Each named move below is a turn or a mirror, shown by a few rows before and after it. Which moves, in which order, take the first row of each later pair to the second? The first pair is answered.
move k_56:
[ 1.13 -1.96 -0.45 -1.26  0.21  0.11  1.03  0.78  1.53  2.91  0.16 -0.64
 -1.25  1.60  1.79 -0.64  0.28] |-> [ 1.60 -2.36  0.24 -1.16  0.50 -0.20  1.44  0.79  1.50  2.31 -0.07 -0.95
 -1.32  2.03  1.87 -0.23  0.99]
[ 1.27 -1.95 -2.13  0.53  0.15 -1.76  0.73 -0.02  0.76  2.14  0.42 -0.30
 -0.26  2.64  0.62 -0.85 -1.59] |-> [ 1.20 -1.30 -1.26  0.38 -0.18 -1.87  0.75  0.21  0.56  2.26  0.71 -0.08
 -0.49  2.82  0.84 -1.30 -0.75]
[-0.40  0.55 -1.02  2.32 -1.86  2.35 -2.51 -1.08 -1.78 -1.00  0.71  0.56
  2.59 -2.95 -0.53  1.66 -2.89] |-> [-2.37  2.36  1.30  1.86 -0.96  2.26 -1.08 -1.70 -0.80 -1.39  3.00  0.92
  2.65 -0.18 -2.06  1.18 -0.23]
move k_8:
[ 2.05 -0.06  0.39 -1.20  2.08 -0.30 -1.55  1.58 -1.09  4.30  1.53 -2.47
 -0.83  3.11  2.15 -1.86  1.82] |-> [ 0.71  0.09  1.96 -1.45  3.31 -2.76  1.54  0.84  0.10  2.39  2.18 -0.97
 -1.35  2.95  1.66 -1.26  2.25]
[-2.92  3.15  2.15  0.80  1.26 -3.28  2.47 -2.02  1.07 -6.16  2.52  0.91
  0.24 -1.35 -1.71  0.63  0.62] |-> [-0.85  1.67 -0.48  1.28  0.41 -2.24  0.14 -0.20 -0.15 -6.56 -1.27  0.42
 -0.51 -5.41 -0.59  2.33 -2.85]
[-0.75  1.19  1.65 -0.39 -0.01  0.77  1.21 -0.56  0.83  1.29  3.34 -1.42
  0.78  2.95 -1.08 -1.11  3.36] |-> [-0.79  1.64  2.12 -0.09  1.97 -1.64  4.47 -1.06  1.89 -1.61  1.66 -0.57
 -0.71  0.18 -0.37  0.11  2.24]
move k_960:
[ 0.24  1.12  1.05 -1.28  0.18  2.18  0.08 -0.30  0.00  2.01 -0.28 -1.11
  1.38  0.37 -0.18 -0.45 -0.77] |-> [-0.16  1.17  1.21 -1.13  0.62  1.02  1.23 -1.26  0.45  1.44  0.30 -1.14
  1.06  0.88 -0.11 -0.44 -0.42]
[-1.44  1.18  3.36 -0.25  0.80 -0.96  1.69 -1.12  0.71  0.57  2.96 -0.08
  0.11  2.71 -0.49 -0.99  3.48] |-> [-1.81  3.40  2.41  1.22 -0.39 -0.48  0.02 -2.35 -0.47 -2.68  2.87 -0.25
  2.20 -0.81 -0.81  0.57  1.87]
[-3.08 -0.25  3.55 -1.59  2.09 -2.76  6.47  0.16  2.18 -0.01  1.55 -0.25
 -1.20  1.94 -0.71 -0.63  3.27] |-> [-4.48  3.51  1.76  1.93  0.89 -1.47  3.08 -0.37  0.39 -5.57  0.98 -0.65
  2.10 -3.68 -1.08  1.92 -0.23]
[ 1.37 -2.50  0.93 -0.26  1.33 -1.73  0.87  1.33  3.62  2.08 -2.06 -2.25
 -2.85  2.26  0.65 -0.76  2.28] |-> [-0.11  0.10  2.21  1.58  2.12 -3.47  2.35 -0.13  4.49 -2.02 -0.53 -1.32
 -2.31 -0.02  0.56 -0.30  1.95]
move k_437:
[ 0.05 -0.41 -3.13 -1.50 -2.88 -2.42 -2.03  0.69 -1.08 -0.11 -1.60  0.94
  0.98 -3.93 -1.23  1.16 -0.82] |-> [ 0.10 -2.03 -1.34 -3.56 -2.62 -2.18 -0.56  0.53  0.43  4.23  0.59  0.82
 -0.43  1.20 -1.68 -0.66  2.26]
[ 3.16 -3.14 -1.27 -2.60 -1.87 -3.10  2.63  2.01  3.39  3.05 -1.22  1.90
 -4.37  2.09 -0.39  0.50 -0.96] |-> [ 2.83 -2.24 -3.25 -0.75 -2.56 -2.24  0.35  2.31  1.54 -0.40 -3.32  2.09
 -3.02 -2.12 -0.36  1.69 -3.47]
[-0.93  1.09 -2.36  0.03 -0.84  1.01 -2.67  0.04 -1.71 -3.17 -2.12  3.09
  1.03 -5.80 -1.15  0.36  0.09] |-> [-0.90 -0.56 -0.18 -2.97  0.12  2.73 -2.05  0.27 -1.39  3.45  1.19  1.57
  0.06  2.32 -1.46 -2.99  4.04]
[-2.49  1.44  1.38 -0.20  3.09 -6.29  6.34 -0.24  4.51 -3.21 -0.84  2.81
 -1.23 -0.87  0.61  0.03  0.47] |-> [ 0.61  1.20 -3.34  1.05 -2.99  2.16 -6.91  1.55 -2.25 -0.40 -2.62 -0.61
  4.47 -3.94  0.35  0.61 -4.09]
Now pairs of rows:
(2 to 3 moves a pair)
[ 3.29 -3.64 -1.84 -1.37 -1.82  2.81 -2.22  1.58 -1.74  4.53 -2.77 -1.41
 -0.19  1.10  1.47 -0.06 -0.70] |-> [ 2.57 -3.83 -0.76 -2.28 -0.48  1.30  0.01  1.50 -0.52  4.64 -1.43 -1.28
 -1.44  2.95  1.26 -0.80  1.15]  k_437 k_437 k_437
[-1.48  0.10  1.56 -3.48 -0.59 -1.53  3.79 -1.71  2.33 -1.04  3.19  0.89
 -2.04  5.03  1.13  1.13  5.11] |-> [-0.05 -1.87  0.10 -4.09  0.60 -2.87  4.21  0.00  2.74 -0.87 -0.17  1.47
 -3.91  3.73  2.33  1.32  3.45]  k_56 k_960 k_56
[ 3.71 -1.07 -1.85 -1.61 -4.98  2.97 -6.03  4.31 -0.17  3.84 -2.67  2.15
 -0.03  4.77 -2.74 -1.25  3.15] |-> [-1.89  5.88  2.06  2.18 -3.00  0.16 -3.18 -0.11  0.61 -5.76  2.27  4.21
  3.04  1.51 -5.11  0.56  4.03]  k_8 k_960 k_960
[-0.84 -0.11  0.45  0.05  1.34 -3.34  3.90  0.06  2.15 -3.18 -1.19  0.90
 -1.46 -2.57  0.82  0.56 -0.58] |-> [-1.20  1.68  0.56  0.66 -2.39  2.12 -3.56 -0.65 -1.65 -1.48  1.80 -1.29
  3.35 -1.30 -1.04  0.15 -0.80]  k_960 k_56 k_437
[ 1.46 -0.48 -1.32  0.18 -1.06  0.57 -2.25  0.97 -0.64  0.32 -2.16  0.28
 -0.18 -1.90  1.34  0.90 -2.26] |-> [-0.35 -0.05  0.49 -0.44 -1.12  1.84 -2.36 -0.61 -0.76  2.04  1.52 -0.98
  1.00  2.44  0.07  0.13  0.70]  k_8 k_56
[ 1.93 -1.71 -1.52  0.33  0.69 -0.41  0.16  0.41 -0.07  0.05 -3.15 -0.64
 -1.52 -2.76  1.35  0.59 -2.87] |-> [-1.56  1.29  2.71  0.73  0.77 -0.06  0.58 -2.52 -0.14 -0.01  3.25 -1.06
  0.68  2.14 -0.99 -0.77  1.70]  k_8 k_56 k_960
[ 2.42 -3.08 -1.42  1.18 -2.56  0.46  1.03  2.41 -0.45  0.46 -3.17  1.40
 -1.22 -0.91 -0.25 -0.83 -1.14] |-> [-0.99  0.95  1.83  2.52 -1.49 -0.47  2.18 -0.30 -0.22 -3.47  1.80  1.63
  1.04 -0.02 -2.49 -0.60  1.48]  k_56 k_960
